Rotation paths and how fast each direction turns (degrees a step):
Each turn is a multiple of 5 degrees from 10 to 175, or 0.
Each row of a path follows its step; steps can be skipped.
path 1
step 0: [-14   7 -10  23 -18  16  -2  -5  -9   6 -12   2   9 -12  23  30  12  -8
   3 -14 -10  -4  -7  16  -8  12 -34 -16  14 -18   4 -12  10  13  -1  -8
  -6  -6   9 -13  -1   4   1 -14   0  -2 -24   8 -12 -32  21  -9]
step 3: [ -9  -6  -8  26  10   9  19 -26   1  14  -1  20   5   1 -31 -10  13   6
  23  -7  -2  -9 -28  -1   4  -4  14  11   6  -4  11 -11  10  -9   2  18
 -15  10   7 -18   5  -8  -7  -3 -26  22  25  -4  -6 -14 -11  -9]
step 9: [-27  -9   1  16 -20  -4  -9   9  22  23  -5   9  -7   7 -20  -1   5  -5
 -11   5   8 -15  15   2 -10   2  13   9   1  -5  19 -16  12 -27  22 -16
  -9  -7   6 -32  14  -6  12  -9  21 -12 -22 -13  -2  -5 -14  -2]
step 13: [ -9   2   8  -3  -5 -14   4 -14   0  16  29  -8 -27  -4   5   0  17  -1
 -11  27   0  -8   3 -27 -11  -3   0 -28 -12   2 -18   5   8   4 -23 -28
  10  -4  17   3   1  -8  -7  12   2  20   1 -25 -21  15  13  -1]
step 15: [ -3   9 -23   2   5   3  -8  11 -16  -5  28  -9   5  -3 -14  -4 -16  -3
  19 -15  -5  11  -5   7 -10  -6  -9  17  -9  -7  -3  -3 -32   2  31 -11
  11 -22   3 -19  22   5 -28  -7  12   7  -3 -19 -14 -13 -17  -7]
step 21: [ -9  -8  25  27  12  -5  -2  15  -1  -3   7  -9 -10   6   4 -11 -29  -3
 -27  -3   0   5 -16   4   7  19   1  -9   1  -7 -18  10 -14 -19  31   6
  -3   4 -11  -7   7  14   8  -5  -1   4  17  -9   9 -40  17  -2]
step 25: [  3 -34   1   0 -21 -27   1 -10   7  24  -4  -9   0   2  11   3   9 -13
   0 -20  15 -10   1  10  -8  -8 -10  -2   4 -26   4 -20  14  -1   2 -22
 -24  -4   1 -27 -10   8  19  -6  -5   9 -13  -9   6  -5   8  32]
step 28: [-19 -21  19  14 -11 -13 -11  10  17   2   5  24  15 -21   0  -1  18  25
   7  -8  -1 -15 -25  -3 -14   1  14 -15  22  10   5  12  -8   4 -16  -4
  -5   5 -13  -6   5  17 -21  13 -18  -4  12   7 -15 -18 -19  -5]
Speeds:
[ -4  -2   4  -1   6  -4  -5  -1   1   1  -4  -5   1  -1   1   5   3  -8
  -1   7  -1  -1  -6  -1   1 -11   8   1   0  -1   1  -6  -1   0   1  -2
  -4  -4  -2   1   5   2   8  -3  -5  -5   4   4   7  -2  -2   0] => 20
[  0  -8  -1  -5   2   4   6   0 -14  -3   8   0   0  -3   1  -1   1   1
   4   3   6   3   0  -2   2  -9   4  -1  -3  -5   1  -1   2   3   0   3
   0  -4   6  -2   3  -3  -1   2   6   1   1  -4  -1   7   1   5] => 155
[ -5   1   2  -4  -5   0   7  -3   3   2  -5  -2  -4  -2 -10   3  -3  -3
   8   0  -1  -6   3  -5   7   2   4   2   4   0   2  -4  -4  -8  -8  -5
  -1  -5   4   1   0   1  -7   1   3   5  -2  -1   2  -1  -1   6] => 70
[ 5 -7  0 -1  4 -1  2  6  0  5 -4 -3  2  0 -1  1  3 -1  2  0  0  0  2  5
  6  3  6  9 -3  1 -3  4  5 -9 -4 -1 -1  8  2  5  5  2  4 -8  3 -2 -5 -2
 -6  2  4 -7] => 140
[ 4 -1  0  2  4  2 -7 -1  8 -7  2  5 -1 -1 -2  3  8  6 -3  2 -3 -1  1  6
 -2 -1 -1  5  7  2  0 -3 -7 -5 -4  8 -7 -4  6  2  1 -2 -1  4  5 -3  5 -4
 -2  4  4  3] => 175
[-9  0  3 -2  0  3  1  7  3 -1  1 -5  1 -1  4  4 -3  5  2  2  3 -2 -3  9
  1  0 -2  4 -3  2 -4 -5  4  5  8  0 -4 -1  3 10 -9  2 -5 -4  2  4  0 -2
  4 -2  1  2] => 70
[-2  1  8  5 -5 -8  7 -4 -3  1  0  2  2  2  2 -1  6  7 -8  8  0 -5  0  0
 10 -3  1  0  0 -1 -2  2  0 -2  2 -3 -2  2  0 -3 -7 -3 -1  5  4  1  5 -1
 -1 -2 -5 -9] => 100
[ 1 -3 -1  9  2 -4  7  0 -1  1  2  3  1  2 -4 10  3  4  7 -6  4 -5 -1  7
  1  1 -1 -7  4 -2  0 -7  3  5 -2 -1 -2  4 -6  4  2 -7  3  4 -5 -6 -5  1
 -1  2 -2  3] => 130
path 2
step 3: [ -4  -4   1  27  12 -19  14   6 -15 -35  18 -13 -14  -2  -1 -28   0   6
  -9   3 -19  11 -29  -9  -4  -1 -22  -1  -9   5 -20  -8  13  13   3  -1
 -23   2  11 -14  -3   9  11 -12 -16  12   1  17   4 -22   4  15]
step 5: [  9  -3  -8  11   7 -27  -9  10 -16   1   3  17 -16  -6 -18  10   8   9
  20   2  10  -4   2 -15  10   2  13  -2   8  10  12  -5  16  35  14 -13
  15 -27 -24  33  -2   2  -5 -17 -19   7   5  12 -17  13  15   4]
step 17: [ -8  17  -8  14 -12  13 -13  -3  18  18  20   6  -9  -5  -8  10   7   0
   3 -11  -6  -6   2  -8  15   5  18 -19  24  15 -16  15  21 -13  18 -13
   2  10  -7  -6 -11 -20   5 -13 -37  21 -27  -9  -5 -14 -15  -2]
step 18: [ 11 -18  -3  -9  12 -12  32  11  26  -1  -4 -13   5   2 -14  21   0   0
   5 -10  -9 -19  -6  21   0  32  17 -12  -3 -14   6   0  -4   1  13   8
  -4  10 -29  29 -21   4  -8 -10 -13  10  -6  11  -9  26 -13   7]
step 19: [ 10 -18  10  -8   6  -6   7 -10  -3  20  -4 -15   8  33  -4  21  23  -4
   1  -8  21   0   6  19   7 -18  29  27  19  12  -4  29 -13  -8 -25  -1
  20   7  -1   4   1   0  11  -4  10  13 -15 -12  10   7   7  -9]
step 22: [-18 -14  13  -4 -12   0 -16 -21   1   9  -4   5   1 -19 -14  -2  -9   0
   1  10  12  39  19   2 -15  15   1  -6  -3  25   0 -13  -1   6   4  13
 -15  -9  26 -27 -15  -1   3  19   3  -2 -33  12  15   1   5 -21]
step 26: [  5 -10  13  -1  43 -13  17  13 -16   8   5  10   9  -1   7  -7  19 -10
  -8 -16   7  -2 -28  -1 -16  15   1   9 -22  -3  -5   9  10 -11   7  -7
  24  21   0  16 -30   9  -2 -15  19  10  16  22   4   0   0   5]
step 28: [ 16 -10  -7  -6 -10   0 -10  -9   3 -15  -4  18   3  -8  10  -8   2  12
 -17  31  -9  -5  -1 -11   6  15  13   5   2  33  14 -32 -15  -6  12  -1
 -11  -4   9   5 -32 -18 -13 -22  -3  14   5  18  -6  24   4  12]
Speeds:
[-1 -2 -3  3 -2  0  3 -3  4  5 -3 -3 -5  4  0  6 -3  7 -6  7  7  4  0  2
  6  0  6  3  6 -5  0 -4 -1 -6 -1 -1 -3  7  1 -4 -4  6  6  7 -1 -3  3  0
 -5  6 -4  5] => 35
[ -3   4   3   1  -2  -4  -8   5  -2   1  -1   3   5   5  -1  -2  -2  -7
   1   0   3   4   2  -4   0  -4  -3   1   7  -3   2   1  -1  -2  -1  -7
   0  -3   4  10  -6  -4   5   0  -3  -2   7 -11  -3   0   2   6] => 100
[ 5 -6 -2  7  0 -1  8  2  4  8 -8  6 -2 -3 -3  0 -1 -5  7  1  5  1  3 -4
 -8  5  3 -1 -2  3 -3  3  5  6 -7  2 -4  1 -1  1 -4 -7 -2  4 -1  1 -3 -1
  1  3 -1  6] => 80
[-4 -4  0  3  7 -3 -3  1 -5  9 -5  3 -4 -3  1 -3  7  3  1  2 -9  4 -1  4
 -1  0 -6 -4 -1  5  1 -2 -6 -5  7  3 -6 -2  0  8 -2  3  5  2  3  2 -4  4
 -2  3  2  5] => 175
[ 1 -1 -7 -2 -5 -2  1  2  2  1 -5  0  8  0  7 -6  3  6  0  2  3  4  7 -5
  6  6  3 -4  4 -5 -4  4 -6  3  8  0  5 -4 -1 -1 -2 -3  0  4  1  2 -4  3
  0 -9  2  1] => 140
[-1 -6 -1 -3  2  4  5 -2  9  1  6  2  0  2 -3 -8  0  0  2  1  1  2  5 11
 -2 -4 -1  4 -4 -3  2  8 -3 -2 -4 -2  5  3 -5  6  3  2  2 -5  1 -4  0 -1
 -6 -5  4  5] => 60
path 3
step 4: [-19   5  13   6  -4 -11   4 -10  -5  15 -13  15  -5  -2 -16  11  -9   5
  10  -3  -9  -9 -13  40 -25  10   9 -12   1  10   8 -21   3  26  -3  -5
 -30  24 -22  -3  21  20   1  -4  -9 -24 -14   4  -1  18 -11  -4]
step 6: [ -9  -8   0 -11  12   0  -7 -17  -6  -8  15  -2   9  -3  10  20  11   7
 -17  37  -5  -7  10  12   8 -20 -29  -8  -9  -4 -32 -17   7 -16   6  -5
  20  21   9  21  10   4 -10  28  13  -7  -2  -9 -18  -1  18  -9]
step 11: [-17   5  19  17   1  -4  17  -3  -8  -3   3  19 -16  -9  12  -9  -4 -36
  -7   2   6 -12  12 -18   2  -4 -16   7   3  17 -17   1   0  14  -8  16
   9  -7 -14  36  12   9   5  13  39   4 -11 -18 -19  -2   8   9]
step 13: [  9  -1  29 -27 -14  25  11  -6 -11  16   0 -16   9  -7   8  -6 -12 -10
  18   3  -6 -10   8  25 -10  -9  -7  -5   6 -10   8   1 -10  -4 -15 -20
 -14  12   2 -15  31  -9   3 -18  13   4 -31   1  17  15  -1 -22]
step 16: [ -1   9   8   4   6  -3  31  -5  -7   4 -18  12  10  -8   0   0 -10   0
   7  24  18   0 -10  -9   6  -2  -8   4  -7  18  -5  -3   8 -12 -10  -4
 -19  -2  18 -19  20   8  16  36  20  10 -38 -22   7  16 -25   1]
step 18: [ 25   2  11   7   2  -8  14   1   0   7  42 -16  -7  -1   3   6  17   0
  10  16  -1  18  13   0  -2  20  13 -20   6 -26  -2 -20  -9  11 -10 -20
   9   5  -9  -5  13  12 -24  -6  19  11  -5  16 -16  17  14 -16]
step 20: [-21  -5  -6  -9  -2 -12  -5   2  -7  16  -2  21 -17   6   6  -3  -4  -2
  13 -24 -14 -16 -14   2  -1   7 -26 -12  -8   2 -15  -1  19  -3  -3  -6
 -33 -21 -14   5  23  24  21  29  22  12  15   4   2  14  19   8]
step 27: [-21  17   6  11 -25   4  11   0 -13  15 -13   1 -14  -4   0   6   1   3
   2  24   5  26  24  12  -8   2  -1  -5   2  14 -10 -20   5  33 -14  10
   4  23  20   4   3   7  -9   2  12   8   5  25 -36  11  14  -2]
Speeds:
[-11   0   4   2   1   3  -7  -2   4  -3   3   0   0  -3   2  -1   3   0
  -5  -2   2  -1 -11  -6  -1   4  -3   4  -5   2  -4   7  -1  -5  -3  -1
  -2  -4   0  -5   1   0  -3   7   4   0  -6  -8  -1  -3   4   4] => 80
[-1  0  3  5  1 -1 -2 -2 -6 -3  8 -1 -1 -5 -8 -4 -3  4  4  7  2  1  0  6
  0 -3  5  6 -3 -1  2 -1  8 -2 -8  5  2  5 -4 -5  3 -5  1  5 -3  4  3  2
  6 -3 -1 -5] => 120
[-6 -3  6 -4 -2  0 -5 -9  2 -5 -6 -2 -2 -2  0  5 -1 -9  4 -2 -3 -4 -1  0
  1 -2  4  1  6  1  7  4  0  2  3  4  2  3 -4  3 -4  2  5 -6  4  3 -2 -4
  8  2  1 -7] => 35
[  4  -1   2   6 -10  -3  -2   4  -4   4  -5   7  -4   2  -6  -2  -3  -3
   1  -8  -3   4  -3   2  -2   1  -9   5   0   2   1   0   8   5   2   1
  -3  -5  -2   3   6  -1  -6  -4   3  -2  -1  -3   5  -6   1   0] => 115
[-1 -4  3  2  5 -6  0 -1  3 -4 -6  4 -5 -5  2 -2 -3  4 -3  3  2 -2  0  0
  4 -8  4  0 -7  6 -1  0  6  7  3  3 -2  1  6 -6  1 10  1 -5  1  0 -2  4
 -3 -1 -1  8] => 65
[-5  9  4 -2 -5 -7 -7  9 -2  1 -4  3  0  6  0  1 -4  1 -3  8  1  2 -3  1
  4 -2  4  2  5 -3  3 -1 -1  2 -3  1 -3 -5 -1  0 -3  1  8  5  2 -9  3 -1
 -4  2 -5 -1] => 65
[-4  5  2 -2  3 -2  3 -3 -8  1 -3  1  4  9  1 -2 -7  5  2 -5  1 -6  4 -5
  0  1  8 -4 -4  5  3  0  3 -5  0 -5 -4 -1 -5  3  3  3 -3  1 -3  6  1 -9
  1 -2 -4  5] => 85
path 4
step 2: [-24   0  14 -12 -14  -7   4 -27   0  15  16  14   1  10   2  -5   0   6
  25  -8  17  -2  29   1  38  11  -3 -23   2  26  -3  18  16  10 -14   8
  -3 -20 -19 -12  24  -5  10   4  -6  13 -23   1 -23 -14  11  -2]
step 6: [ 10   7  17 -17 -14 -18 -12   7   3  29 -23  -4   5  -4  26  12   8  -4
 -13 -18  -2  -2 -18   3   7   3  -5  -4 -23  -7  12  -6   6 -20 -25  23
  -4  46  -5 -25   6  -4  -5 -13   0   3  12   7  33  -5  16  -5]
step 7: [ -1 -12 -29 -25   4   1  -4   2   5  -9   0   6   8  -5  25 -32  -5  -6
   8 -14   2  10  10 -16  12  -6   4  10 -42 -11  20  -2  19   6  12  12
   8 -36 -15  16 -21  32  -7  -3   9 -12   9  -1 -15   8   2  -2]
step 9: [ -8  -3 -15   3 -19  -8  -1  -1  18 -14  -1  -5 -16 -10  26  13   4 -10
  26   4  19  27  16 -29   3 -27  -5  -8 -14  -8  -1 -31  21   8   6   5
  -4   6  21  -5 -18   0   8  -1  32 -13 -11 -18  -6  -4 -28  -7]
step 12: [ -5  35   2  -5  21 -16  -3  19  -9  25  15 -12 -10  -2  -1  -3  -3  26
  22  -2  10  10   5  -3   2  -4   1 -20   0  -6   0   6 -24  12  42 -26
  17  -5  -1   8   2   5 -37   2  16  15  -1   3 -23  -6  12   7]
step 13: [-16 -14  17   3   4 -18  27 -21 -11  -3  -4 -11  29   2 -16  20 -16  11
  10  39  -6   9   1   0  16 -10   8   3  -5  -7 -11   0 -14  -5 -21  -1
  24  12  -5   6   1  -2   8  40 -19 -22 -12  11  14   1  13 -12]
step 23: [ -3 -15  -4  10  -3  -3  18   1  10  -7   1  -8   7   9 -28 -24   8   3
  10 -11  -3  -9  12 -22   4  -5 -14 -11  33  25   2  -9 -41 -10  22  -1
 -13 -18 -22   9  -1 -16   1  19  -8   6 -13   1  -8  35   9  12]
step 25: [  6  -2 -22 -31  11  10  16   6   5 -15  -3 -14 -13  -4 -16 -27  -6   9
   4 -18 -20  16   8 -14 -15 -10  -6 -17   4  12  31 -12  -5   3   0 -39
  19  11 -30   0  25 -11  -3  -8 -14  -7  -9   0   8  10   9  -4]
Speeds:
[  8  -5  -5   4  -2  -4  -3  -2   5   0   5  -4  -1   3  -1   1  -2   0
  -1   4   8  -3  -3   2  -3  -7  -6  -2  -4   6 -11  -5  -2  -3  -1   1
  -1   3  -3 -10   0  -1   5   2  -1  -3  -2   5  -2  -3   2  -1] => 85
[  5   0  -1   7   2  -2  -4  -1   4  -6   1  -8  -7 -10   3   1   3   1
   4   5  -1  -6  -4   5   3   3   7   3  -3  -1   2   0  -2   0   0  -4
  -1  -5   1   0  -4   9  -2  -3  -6  -2  -1  -8  -2  -2  -1  -2] => 170
[ 2  5 -3  2  5  6  0  1 -9  0 -2 -7 -2  0 -9  3 -8  8 -2  6 -1 -1  6 -5
  4  1  0  2 -2 -1 -6  7  3  4 -4 -2  1  1  1 -3 -1 -3 -2 -2  0  4 -9  1
 -1 -4 -3 -1] => 25
[-4  3  6 -3  1 -6 -3  4 -1  2  2 -6  8 -2  8  6 -2  1  7  4  1  4 -1 -5
  7  0 -9  0 -8 -6 -1 -2 -4  0  1 -3  0 -6  2 -2 -7 -1 -1  1  2  1  4  4
  4  0 -1 -3] => 10
[10  5 -2 -5  1 -1 -7  1 -2  2 -3  4  2 -5  1 -3  1  5  0  0 -1 -7  2  6
  1  7 -2  4  2  0 -8  2 -8  3 11  2  1  6  3  6  0 -2  3  3  3  2  4  2
  4  3 -2 -1] => 160
[  0  13   1   2   0   3   3   5   0   3  -1  -1   0   0  -6  -8   7 -11
   6   4   4   6   5   5  -2   3   0  -2  -2  -2  -4  -1   1  -3  -4   2
  -4   2   5   0  -6   3   4   0   0  -4   0   3  -5   1  -3  -3] => 35
